In the data rows, 128 means zero.
Some points:
[135 132 127 152  59 125 144 131  94 147 147 139 152 139 125 125]
[106 154 172  99 159 178 152 138  80  93 106 116 103  60  68 142]
[113  93 120 125 120 145 155 109  74 127 113  83 209 134 146 112]
[ 63 155 183 127  88 140  87 112  54 134  97 136 101 132 123 168]
[165 200 149  44 179 121  96  84 236 104 174  99 103 135 146  88]
[137 115 198 127 110  76  84 121 109 114 152  98 131 158 116 147]
[ 92 116 124 191 101 212 177  64  67  97 109 140  88 217 121  98]
[ 98  61 103 101 159 135 151 122 160  92  48 135 117 121  93  46]
[184 116  91 217 140 157 190  96 115 114  91 139 165 211 145  75]
[156 104 131 207 166 120 214 111 168  49 104 151 147 192 141  94]
[113 119 155  92  90 135  59 112 180 119 201 145 147 165 186 123]
[ 70 151 188 122 103 112 128  96 125 161 151  87  76  96 186 183]
[149 131 101 154 100 119  48 152 193 138 192  97 171 104  93 152]
[199 131 134 127 134  57  85 127 164  88 136 136 193 199 137   8]
[149 164  71 100 132 134 146 109 134 127 157 142  97 117 133 159]
[181  91 120 185  90 126 150 182 218  72 160 129 184 178 154 119]
[139 142 158 100 114 173 211 121 122 120 118 117  86 145 120 142]
[107 147 182  64 111 157 117 134  62 160 122 103 114 105 152 181]
[ 97  78  94 130 117 200 190 108 107 139  61 135 109 103  84 130]
[182 101 136 123 137 142 138  71 180 134 184 137 144 121 126  40]
[134 110 134 124 190  53 112 109  86  87  73 140 171 106  82  66]
[ 85 141 164 122 111 167 110  71 130 138  76 147  93  92 117 176]
[101  99 114 178 146 143 125 145  41 154 136 133 155 120 107 114]
[176 160 149 161 165 192 154 110 240  81 186  90 163 178 208 127]
[ 32 142 142 120  50 122  88 205 132 144 151  86 122  92 158 138]
[157 156 107 133 102 113 105 197 191  65 152 130 107 122  39 100]
[ 11 109 255 115 140   0  82  93  96 126 140 122 129 175 201  93]
[157 108 115 100 188 151 119  76 142 113  78 127 154 167  95 106]
[140  50 135 126 183 123 227 180 106  95 118 134  73  46  47 169]
[164 137 178  82 161  44  94 142 134 144 179 129 138 108 131 108]
[ 74 140 142 179 128 143 101 164 106 122 168 118 114  90 116 131]
[166 167 140  83 161 103  75 166 237  92 215 111  82  92  87 156]
[121 155 127 187 203  97  92 108 112  55 112 194 110 197 160 160]
[129 136 190 162 125 161 114 121 103 117 141  98 124 135 182 171]
[145  95 206 139 119 127  91 223 116 159 216  74  88  94 107 154]
[164 163  92 170  95 127 122 139 120 101 170 102 110 163 148 162]
[142 156 118 142 183 117 145  95 151 119 156 133 151 102  93  85]
[141 112  62 114 172 179 162 150 196 102 131 101 140 192 105 108]
[175 117 103 125 154 112 160  73 192 114 106 174 186 185 178  76]
[165 197 164 132 127 135  57 105 109 108 130 148 141 142 120  62]
[214 123 171  71 129  57 116 160 233 147 133 104 126 138 121 150]
[ 59 111 131  84 139 168 186 122 173 131 107 109 172  57  58 123]
[105 100 171 144  82 138  60 151  89 150 192 153 136 100  98 172]
[224 138 126 164 157 154  93 145 190  70  61 140 141 182 128 144]
[124 110  53 131  61 152 140  59  60 177 150 163 146 134 117 100]
[181 135  70 136 135 167 147 129  69 146 119 127 127 242 159 128]
[105 127 140 169 128 105 138 121 127 170  84 163  98 134 134  98]
[ 59  70  90 137  80 169 158 123 184 213  85 108 119  15 116 173]
[139 114 133 161  63 145 197 133 138 106  80 183 142 184  74 138]
[114 128  83 161 173 170  90 129 100 183 140 115 131  94 115 159]
[119 137  88 164 188 136 157 180 218 154 201 100 199  97 113 137]
[148 110  59 147 225  87 165 152 121  96  78 139 105 121  75 146]
[117 174 151 154 101  93 105 118 123 159 140 155 136 133 128  88]
[167 135 231  97 137  26  91 110  95 128  98 163 130  62 104  85]
[144 232  49  93 139 150 100  88  62 163 102 170  94 130 172 142]
[167 115 190  71 120  96  44 147 204  56 139 148 165  61 112 219]
[127 101  59 146 131 102 121  83  44 107  86 152 121 207 139 101]
[137 130 113 127  86  71 112 173  88 150 147  52 130 126 170 101]
[122 166 163 122 124 166 161 197  56 153 117 102  77  55 145 154]
[133 126 182  70 140 224 179 160  76   7  56 175 107 137  74 178]
[110  87  77  97 123  78 124 104 178 154 107 178 127 123 166 188]
[183 174 150 122 119 184  63 141 134  94  88  95 145 128 115 176]
[101  68  81  73 139 174 102 183 160 119 125  95 126 151  93 100]
[171 130 108 207 163 123 112 114 131  70 140 124 126 210 141 116]
[ 86 113 118 150  92 102 175 123 146 170 135  81 137  75 192  96]
[ 91 169 109 139 147 167  98  72 103 148  60  83  78 124 170 104]
[149 101  59 195 196 224 138 145  55  93 116 143  82 121 131 111]
[140 174 196  83 121  58 126 112  55 163 108 113  69 115 156 166]
[166 235 202 162 151 131  80 114  22 129 105 110  44 150 162 183]
[179 140  85  66 135 164 147  85 255  38 126 153 138 163 164 173]
[ 67 120 167 118 115 123 136 164  98 183 171  71 106 106 160  97]
[116 150 122 131 177 154 168 131 149 175 185  91 141  52 152  82]
[127 116 164  86 207 105 145  66  86 176  97 175 110 174 124 114]
[123  75 109  95 123  53 110 134 172 124 138 151 178 164 130 120]
[112  95 108  75 147  60 118 133  28 211  95 104 136 119 151 128]
[143 153  89 143 127  91 124  89 155  75  89  98 185 201 134 127]
[164 133 122 186 202 174 121 111 104 180 190 173 141 183 207  85]
[139 119  84 170  85 191 110 163 165  98  58 174 105 154  45  49]
[142 129  68  98  84 189 161 188 111 120 156 136 115 139 132 181]
[ 37  83 112 144   8 124 103 161 120 194 149  88 126 105  82 121]
[187 156 105 105 156  84  69  68 135 135 153 148 144 148 101  99]
[ 66  21 114 139  65  84 110 158 190 185 151 132 178 112 102 176]
[ 62 113  81 184  34 103 133 109 177 163  53 133  73  84 103 135]
[102 159 144 159 109 128  91  88  64 148 142  97  98  79 104 149]
[ 94  79 129  82 146 104 255 163 157 168  64 137  86  95 165 105]
[101 109 162  98 132  92 157 205 109 134 114 121 116  77 132 171]
[ 42  82 154  65  46 149 139  86 105 163 126 167 111  71 173 121]
[119 183 154 135 124 113  80 180  94 120 163 162 124 185 151 150]
[ 96  74 144 161 118 101 116 157  99 130 119  95 141 106 141 124]
[166 146  87 105 167  99 138  98  75 134  70  87  97 106 101  88]
[172 145 106 156 163 143 132  69 196  83 140 132 180 159  99  51]
[ 93  70  82 120 126 197 166 167 133 102  85 136 108 105  87 177]
[151 124 123 128 118 160 153 129  95 117 114 189  94  73  82 147]
[171 157  98  75  56  75 140 108  94 145 115 146 106  72 117 135]
[130 184 130 117 147  98 152 144 184 164 163 133 125 143 176  92]
[161 189 144 139 148 146  87 205 180 139 237 117 212 109 148 197]
[127 139 118  95  27  94 120 112 115 202 193 148 116 151 137 135]
[ 81 129  98 166 128 165 187 200  70 180 164 160 171  26 107 176]
[ 91 111 162  98  75 110  88  94 113 155 150 113 152 143 179 140]
[127 134 104  98 206 155 187  76 143  90  76 139 163 159 159 184]
These points spread out most along one direction. For each point below, how far along it does it lie, from 0 to 99? The average is 50, and the first point in the table lies past the average.
[107 147 182  64 111 157 117 134  62 160 122 103 114 105 152 181] 73
[ 93  70  82 120 126 197 166 167 133 102  85 136 108 105  87 177] 56
[156 104 131 207 166 120 214 111 168  49 104 151 147 192 141  94] 20
[101  99 114 178 146 143 125 145  41 154 136 133 155 120 107 114] 60
[124 110  53 131  61 152 140  59  60 177 150 163 146 134 117 100] 56
[ 67 120 167 118 115 123 136 164  98 183 171  71 106 106 160  97] 72
[ 91 169 109 139 147 167  98  72 103 148  60  83  78 124 170 104] 54
[139 142 158 100 114 173 211 121 122 120 118 117  86 145 120 142] 51
[105 100 171 144  82 138  60 151  89 150 192 153 136 100  98 172] 70
[ 62 113  81 184  34 103 133 109 177 163  53 133  73  84 103 135] 66
[172 145 106 156 163 143 132  69 196  83 140 132 180 159  99  51] 18
[ 92 116 124 191 101 212 177  64  67  97 109 140  88 217 121  98] 43
[127 134 104  98 206 155 187  76 143  90  76 139 163 159 159 184] 33
[182 101 136 123 137 142 138  71 180 134 184 137 144 121 126  40] 33
[171 157  98  75  56  75 140 108  94 145 115 146 106  72 117 135] 62
[157 156 107 133 102 113 105 197 191  65 152 130 107 122  39 100] 39
[ 42  82 154  65  46 149 139  86 105 163 126 167 111  71 173 121] 78
[161 189 144 139 148 146  87 205 180 139 237 117 212 109 148 197] 47
[121 155 127 187 203  97  92 108 112  55 112 194 110 197 160 160] 31
[114 128  83 161 173 170  90 129 100 183 140 115 131  94 115 159] 58
[224 138 126 164 157 154  93 145 190  70  61 140 141 182 128 144] 20
[144 232  49  93 139 150 100  88  62 163 102 170  94 130 172 142] 51
[101  68  81  73 139 174 102 183 160 119 125  95 126 151  93 100] 47
[ 59 111 131  84 139 168 186 122 173 131 107 109 172  57  58 123] 59
[ 74 140 142 179 128 143 101 164 106 122 168 118 114  90 116 131] 63
[ 37  83 112 144   8 124 103 161 120 194 149  88 126 105  82 121] 80
[123  75 109  95 123  53 110 134 172 124 138 151 178 164 130 120] 41
[139 119  84 170  85 191 110 163 165  98  58 174 105 154  45  49] 36
[139 114 133 161  63 145 197 133 138 106  80 183 142 184  74 138] 42
[ 66  21 114 139  65  84 110 158 190 185 151 132 178 112 102 176] 66
[171 130 108 207 163 123 112 114 131  70 140 124 126 210 141 116] 24
[113  93 120 125 120 145 155 109  74 127 113  83 209 134 146 112] 52
[ 96  74 144 161 118 101 116 157  99 130 119  95 141 106 141 124] 62
[140  50 135 126 183 123 227 180 106  95 118 134  73  46  47 169] 61
[117 174 151 154 101  93 105 118 123 159 140 155 136 133 128  88] 52
[149 101  59 195 196 224 138 145  55  93 116 143  82 121 131 111] 43
[157 108 115 100 188 151 119  76 142 113  78 127 154 167  95 106] 31
[ 70 151 188 122 103 112 128  96 125 161 151  87  76  96 186 183] 73
[129 136 190 162 125 161 114 121 103 117 141  98 124 135 182 171] 55
[184 116  91 217 140 157 190  96 115 114  91 139 165 211 145  75] 22
[101 109 162  98 132  92 157 205 109 134 114 121 116  77 132 171] 69
[176 160 149 161 165 192 154 110 240  81 186  90 163 178 208 127] 19
[ 85 141 164 122 111 167 110  71 130 138  76 147  93  92 117 176] 63
[187 156 105 105 156  84  69  68 135 135 153 148 144 148 101  99] 35
[164 163  92 170  95 127 122 139 120 101 170 102 110 163 148 162] 44
[ 91 111 162  98  75 110  88  94 113 155 150 113 152 143 179 140] 62
[165 200 149  44 179 121  96  84 236 104 174  99 103 135 146  88] 30
[ 97  78  94 130 117 200 190 108 107 139  61 135 109 103  84 130] 57
[130 184 130 117 147  98 152 144 184 164 163 133 125 143 176  92] 43
[113 119 155  92  90 135  59 112 180 119 201 145 147 165 186 123] 46
[ 32 142 142 120  50 122  88 205 132 144 151  86 122  92 158 138] 77
[141 112  62 114 172 179 162 150 196 102 131 101 140 192 105 108] 26
[175 117 103 125 154 112 160  73 192 114 106 174 186 185 178  76] 19
[ 94  79 129  82 146 104 255 163 157 168  64 137  86  95 165 105] 59
[164 137 178  82 161  44  94 142 134 144 179 129 138 108 131 108] 51
[183 174 150 122 119 184  63 141 134  94  88  95 145 128 115 176] 45
[166 146  87 105 167  99 138  98  75 134  70  87  97 106 101  88] 48
[134 110 134 124 190  53 112 109  86  87  73 140 171 106  82  66] 42
[127 139 118  95  27  94 120 112 115 202 193 148 116 151 137 135] 64
[127 116 164  86 207 105 145  66  86 176  97 175 110 174 124 114] 47
[119 183 154 135 124 113  80 180  94 120 163 162 124 185 151 150] 51
[110  87  77  97 123  78 124 104 178 154 107 178 127 123 166 188] 51
[ 81 129  98 166 128 165 187 200  70 180 164 160 171  26 107 176] 76
[ 11 109 255 115 140   0  82  93  96 126 140 122 129 175 201  93] 64
[133 126 182  70 140 224 179 160  76   7  56 175 107 137  74 178] 47
[137 115 198 127 110  76  84 121 109 114 152  98 131 158 116 147] 54
[151 124 123 128 118 160 153 129  95 117 114 189  94  73  82 147] 57
[167 135 231  97 137  26  91 110  95 128  98 163 130  62 104  85] 58
[119 137  88 164 188 136 157 180 218 154 201 100 199  97 113 137] 41
[ 98  61 103 101 159 135 151 122 160  92  48 135 117 121  93  46] 41
[214 123 171  71 129  57 116 160 233 147 133 104 126 138 121 150] 40
[102 159 144 159 109 128  91  88  64 148 142  97  98  79 104 149] 69
[137 130 113 127  86  71 112 173  88 150 147  52 130 126 170 101] 60
[149 131 101 154 100 119  48 152 193 138 192  97 171 104  93 152] 48
[127 101  59 146 131 102 121  83  44 107  86 152 121 207 139 101] 40
[181 135  70 136 135 167 147 129  69 146 119 127 127 242 159 128] 35
[ 86 113 118 150  92 102 175 123 146 170 135  81 137  75 192  96] 63
[199 131 134 127 134  57  85 127 164  88 136 136 193 199 137   8] 19
[145  95 206 139 119 127  91 223 116 159 216  74  88  94 107 154] 70
[179 140  85  66 135 164 147  85 255  38 126 153 138 163 164 173] 19
[135 132 127 152  59 125 144 131  94 147 147 139 152 139 125 125] 56
[112  95 108  75 147  60 118 133  28 211  95 104 136 119 151 128] 70
[106 154 172  99 159 178 152 138  80  93 106 116 103  60  68 142] 63
